Y: rows in a few groups, each row roughly a mix of its group's directions:
Y (93 x 10):
[[  7.3  16.5 -36.1  -5.0 -23.7  -1.1  -9.5 -20.8 -15.9 -29.0]
 [  0.4 -40.9  -2.3  -9.9   0.6  22.3 -17.3   0.4  19.3 -29.8]
 [ 10.2  15.9   0.1  27.6  -9.2  -1.7 -38.0  -4.5   9.7  32.7]
 [  0.9 -29.9  20.6  19.6  13.7   9.6 -29.3 -14.3 -12.0  25.3]
 [  7.0 -22.9 -24.8  25.5 -18.5   1.3   4.0  11.0 -23.6  30.9]
 [ 18.3  -3.6 -23.8  38.0  -9.0   0.8   1.6  12.0 -11.6  33.3]
 [ 21.9 -22.4 -21.2  42.7  -7.3   4.2   6.8   9.2 -15.7  11.3]
 [  7.1  35.6  14.8 -17.0  -2.2  -6.4  -4.5 -25.9 -15.3  32.1]
 [ -8.1 -24.0  32.3   2.0  26.4   5.4  15.7  19.4  20.3  19.5]
 [ 32.1   6.9 -10.0  21.8  -5.7  20.9 -23.3 -17.7  15.5  24.8]
 [ -0.8 -26.1  18.2  24.3  19.0  11.6 -30.1 -14.2  -5.2  24.4]
 [ 21.4   3.0 -45.8  13.2   0.3  -1.2 -11.6  21.4 -22.0   3.3]
 [ 14.8  32.2 -32.9   3.1  -7.7  -8.0 -11.5 -22.9 -17.2 -20.3]
 [ 14.4  15.8 -37.6   9.0 -31.7  -2.9 -12.5  -8.1 -23.1 -10.5]
 [ 19.6  20.8   5.1 -18.5  -1.7 -16.6  26.4 -21.3 -34.9   0.7]
 [ -5.9 -21.0  25.7 -23.3  13.5  -2.2  28.2   9.2 -23.3 -23.4]
 [  7.5 -28.9 -27.3  31.6  -9.3   3.2 -14.7  18.4 -18.8 -13.8]
 [ -6.2 -17.6  -6.6  -7.8   2.3 -17.4  34.0  13.7 -19.9 -36.5]
 [ -3.8  19.1  -4.2 -32.8  35.4   7.1   0.7 -27.4  13.4  11.1]
 [-11.2  25.2  24.4 -28.4  21.4  -6.6  -7.5 -18.7  12.4 -24.7]
 [ 22.6  30.7 -32.6  12.8 -24.2  -0.4 -15.6  -5.6  -7.1 -15.6]
 [ -3.0 -38.5  21.5  26.6   6.5   6.6 -26.7  -0.6 -17.0   9.4]
 [-15.9  24.5   8.5 -43.8  -3.2  -3.8   8.8 -18.4  20.8 -10.4]
 [ 22.6  27.5 -33.5   6.7 -21.4  -1.2 -20.2  -5.1 -20.2 -10.0]
 [ -4.6  17.5  25.4 -30.1  29.2 -11.3   8.1  -7.0   3.5 -29.0]
 [-14.4  19.0   9.8 -45.8  -2.0  -1.4  -6.3 -28.0  15.1   2.9]
 [ -3.6 -19.8  33.1  -8.7  38.1   1.0  12.6  16.9   4.7  18.4]
 [ 17.9  26.5  12.0 -13.1  -4.0 -18.0  12.8 -22.1 -34.5  17.7]
 [-11.9 -14.5 -25.7  24.0 -38.6  -2.2  -1.7  -9.1 -13.6  21.7]
 [-25.7 -32.7  26.0  -7.0  24.6   6.6  13.0  -4.1  15.7  17.2]
 [ 13.6  31.8  -2.4  13.7   5.5  -9.4  37.3  -0.4 -18.9  23.9]
 [ -6.2 -15.0  11.0 -21.0   7.7 -12.0  35.8   8.9 -25.3 -28.3]
 [-20.9  18.9  10.4 -41.5  -2.6  -3.7  10.0 -13.2  21.3 -21.3]
 [-22.8 -31.1  28.8  -9.8  28.2  -0.1  17.3   0.8   6.6  16.7]
 [ 11.0 -19.0 -22.8  23.9 -19.2   7.4  -8.1  13.2 -20.4  34.3]
 [ 13.1  27.0 -33.6   2.9 -24.5   3.3 -20.0 -16.5  -5.9 -21.9]
 [ 15.2  26.5 -36.9   2.4 -13.2  -2.2  -7.9 -20.5 -11.4 -27.2]
 [  8.9  17.4 -22.2  16.2 -21.7 -13.8 -24.9 -16.8   3.4  33.5]
 [  1.1 -22.2  31.1  37.5   3.4   1.8 -19.5  12.9 -10.8  17.0]
 [  2.0  23.8 -13.6   1.3 -19.6 -11.6 -31.5 -24.3   4.6  30.9]
 [ 11.5 -11.3 -33.0  25.5  -8.0   0.0  -2.0  -1.3 -29.7  29.6]
 [ 17.1 -15.7 -24.7  29.8 -15.6   1.4   6.3  18.4 -20.3  27.6]
 [-17.5 -17.7  32.6 -21.4  31.9 -11.0  11.6   1.4 -13.2  15.7]
 [  1.8  20.1  -4.6   9.7 -16.9 -10.5 -40.1 -15.8   6.3  31.8]
 [-16.1  29.3 -12.5 -35.2  20.9   1.6 -11.8  -6.4  21.0 -16.0]
 [ -9.8 -12.3   3.7 -12.1   1.4 -25.6  31.8  12.9 -27.7 -28.6]
 [ -8.4 -37.9  29.5  28.7  13.8   7.0 -17.2   1.7  -9.8   1.2]
 [ -7.3 -28.4   8.5  24.9  12.5  19.5  -9.0  31.9  22.4 -11.8]
 [-16.7 -24.1  33.0 -20.5  22.2  16.5  -0.7   6.4  25.3   4.5]
 [ 13.4 -12.8 -23.7  33.8 -25.2  -1.6 -19.1  21.2 -17.9   3.2]
 [  7.0  27.8   6.6 -24.5   2.0 -13.5  31.7 -18.2 -28.7   4.7]
 [ -4.8  15.1 -25.4  15.1 -20.7 -13.6 -28.4  -9.7  13.5  31.8]
 [  1.8  39.3  20.3 -30.0  12.1   7.0  15.1 -20.0 -11.6   2.8]
 [-15.0  11.4  29.8 -16.8  27.3   7.0  -1.7 -27.6  24.8  11.5]
 [  8.7 -12.2 -35.9  23.3 -23.6   8.0 -12.1  -1.5 -19.1  25.3]
 [ -3.1 -43.3   0.8   7.4  -8.1  12.5 -35.4   5.2  19.4   2.3]
 [ 10.6  29.5 -19.4  -0.5 -33.7   6.6 -29.4  -7.0   3.9 -19.1]
 [  2.2 -27.5   7.5  20.9  39.9  10.7 -21.8   0.2 -15.9  11.9]
 [  2.4 -11.8 -25.8  37.8 -11.3   3.3  -0.7  -5.1  -7.3  37.0]
 [  5.1  11.2 -27.1   7.7 -49.3   4.2 -15.1  -2.5  -0.9 -14.4]
 [ 19.9 -12.6 -31.0  24.5 -22.0   5.9  -3.6  17.7 -20.8  21.0]
 [  2.9 -34.0  -5.4  24.9  -5.4  -3.0   1.7  27.9 -25.7 -23.1]
 [ 18.0 -20.4  18.0  33.1  -5.6  -4.8  11.0  21.4 -27.2  17.4]
 [ -9.5  15.0 -10.9   1.6 -13.9   0.7 -46.0 -13.7  24.0  17.8]
 [ 17.1 -18.6 -22.4  37.0 -20.6   0.9 -16.0  13.3 -19.0  10.0]
 [ -5.9  22.2  12.5 -34.5  24.0   3.1   4.1 -28.6  15.7  17.1]
 [-19.8   5.8  35.4 -25.6  22.9   2.6  -4.6 -11.4  26.2 -11.5]
 [ -3.7 -17.6  21.7 -17.8  18.9   7.3  30.5  13.2 -13.5 -32.0]
 [  6.7 -14.1  15.8  23.0  33.8   9.9 -21.9  -5.8  -9.6  31.0]
 [ -5.5 -16.1 -17.6  23.2 -19.9   0.9 -10.5  -2.8 -20.6  41.9]
 [ 17.2 -20.7  -3.1  47.3  -2.0   3.3  -6.3  15.3 -16.8  17.1]
 [-11.4 -22.2  33.9 -29.5  13.3   1.3  11.0   6.6 -17.6 -23.2]
 [ 10.7  -2.5  -7.2  38.5  -5.2  -5.1  13.3  41.1  -9.7 -12.8]
 [-15.5  13.3 -10.5 -42.1   7.7   3.5   4.5 -27.7  20.7 -15.6]
 [ -6.7  18.9 -12.7 -37.5  27.5   5.8   4.1 -27.9  16.6   0.6]
 [ 11.6  13.6 -23.7  12.1 -48.1  -0.4 -17.4   8.2 -10.7  -2.6]
 [ -9.7  26.7  18.8 -32.9   6.8  -4.1 -16.5 -16.6   8.1 -30.3]
 [  7.8 -30.0  21.8  -2.9  15.6  15.1   5.9  14.8  -4.0 -40.5]
 [  2.6 -44.0  -8.1  25.3  -1.5  14.0 -13.3  20.2  18.7  -6.9]
 [-18.7 -29.8  32.9  -6.9  22.7  -2.0  17.8  12.4   5.1  21.1]
 [-22.0 -18.8   1.1 -18.5   6.8 -11.9  31.3  17.1 -12.0 -32.3]
 [  6.0 -34.5  26.5  27.0   7.5   6.7 -12.1  -8.0 -16.2  24.5]
 [  6.2  32.1 -17.9 -21.3 -35.2  -7.9  21.0  -7.1  14.0   1.1]
 [-21.7 -25.5  -4.9  -8.5   4.4 -12.6  40.5  21.7 -11.0 -14.3]
 [ -8.5  35.2  13.7 -33.6   9.1  -1.5  23.3 -16.7 -13.5  10.5]
 [-10.8 -15.6 -22.6  11.0 -10.7   8.8 -36.4   4.2  34.9  -9.5]
 [ 21.9 -13.7 -18.5  44.3   4.8   3.0   0.9  20.0 -16.2  12.8]
 [ 22.1  -8.5   4.5  38.2 -14.8  -5.5  20.1  24.4 -17.6  15.1]
 [-17.8 -11.7   1.7 -20.4   3.9 -19.5  35.8  12.3 -20.3 -26.9]
 [  8.1  13.1 -48.6 -25.9  -1.6  -1.7  15.5  -2.1  -2.5 -17.6]
 [-10.8 -48.1  -6.0   2.3  -3.1  20.6 -14.2  10.0  24.4   4.6]
 [ 11.0   0.4  -6.7  45.4  -6.5  -3.0 -12.1  36.5  -8.3   1.7]
 [ -4.7 -34.6  13.1  -1.4  16.4  35.0   0.5  16.1  22.4 -13.6]]

which group is each row in? (one row of each group first):
[  5.5  37.7 -27.4 -23.5 -21.3  -8.8  18.4   4.5  11.9  -7.3] -> (108)
[  5.7  28.9   3.6  -2.6   1.4 -24.4  34.9  -2.9 -32.7   7.1] -> (109)
[ 11.2 -13.2 -22.5  29.2 -29.6   1.1   0.4  18.2 -17.0  26.1] -> (91)

[-25.8 -20.0  38.0 -13.7  23.1   1.3   1.9  -0.8  12.4  21.1] -> (91)
[ 12.3   4.0 -37.9  32.2 -15.5  -3.0  -2.4  -7.9 -20.4  21.4] -> (91)
[-11.0  22.3   0.3 -44.3   8.1   1.2   3.6 -28.8  18.3   1.2] -> (108)
[  9.0 -22.5   4.9  41.0 -31.0  -1.6 -11.7  13.9 -13.1   8.6] -> (108)
[  4.5  14.0  13.7 -38.2  21.2  -3.9   0.3  -3.0  -4.8 -38.4] -> (91)
[ -9.4 -34.3 -29.0  18.6 -20.4 -10.4 -23.0   8.5  15.8   2.6] -> (109)
[-18.8  32.1   6.6 -34.2   2.2  -1.2  -3.3 -16.1  29.8  -8.0] -> (108)
[ 13.4  21.6 -21.9  33.9 -12.4  -5.0 -23.0  -3.6  13.5  25.6] -> (109)
[ -2.7  17.7  30.4 -29.3  26.8  -6.1   3.6  -0.4  12.5 -28.3] -> (91)
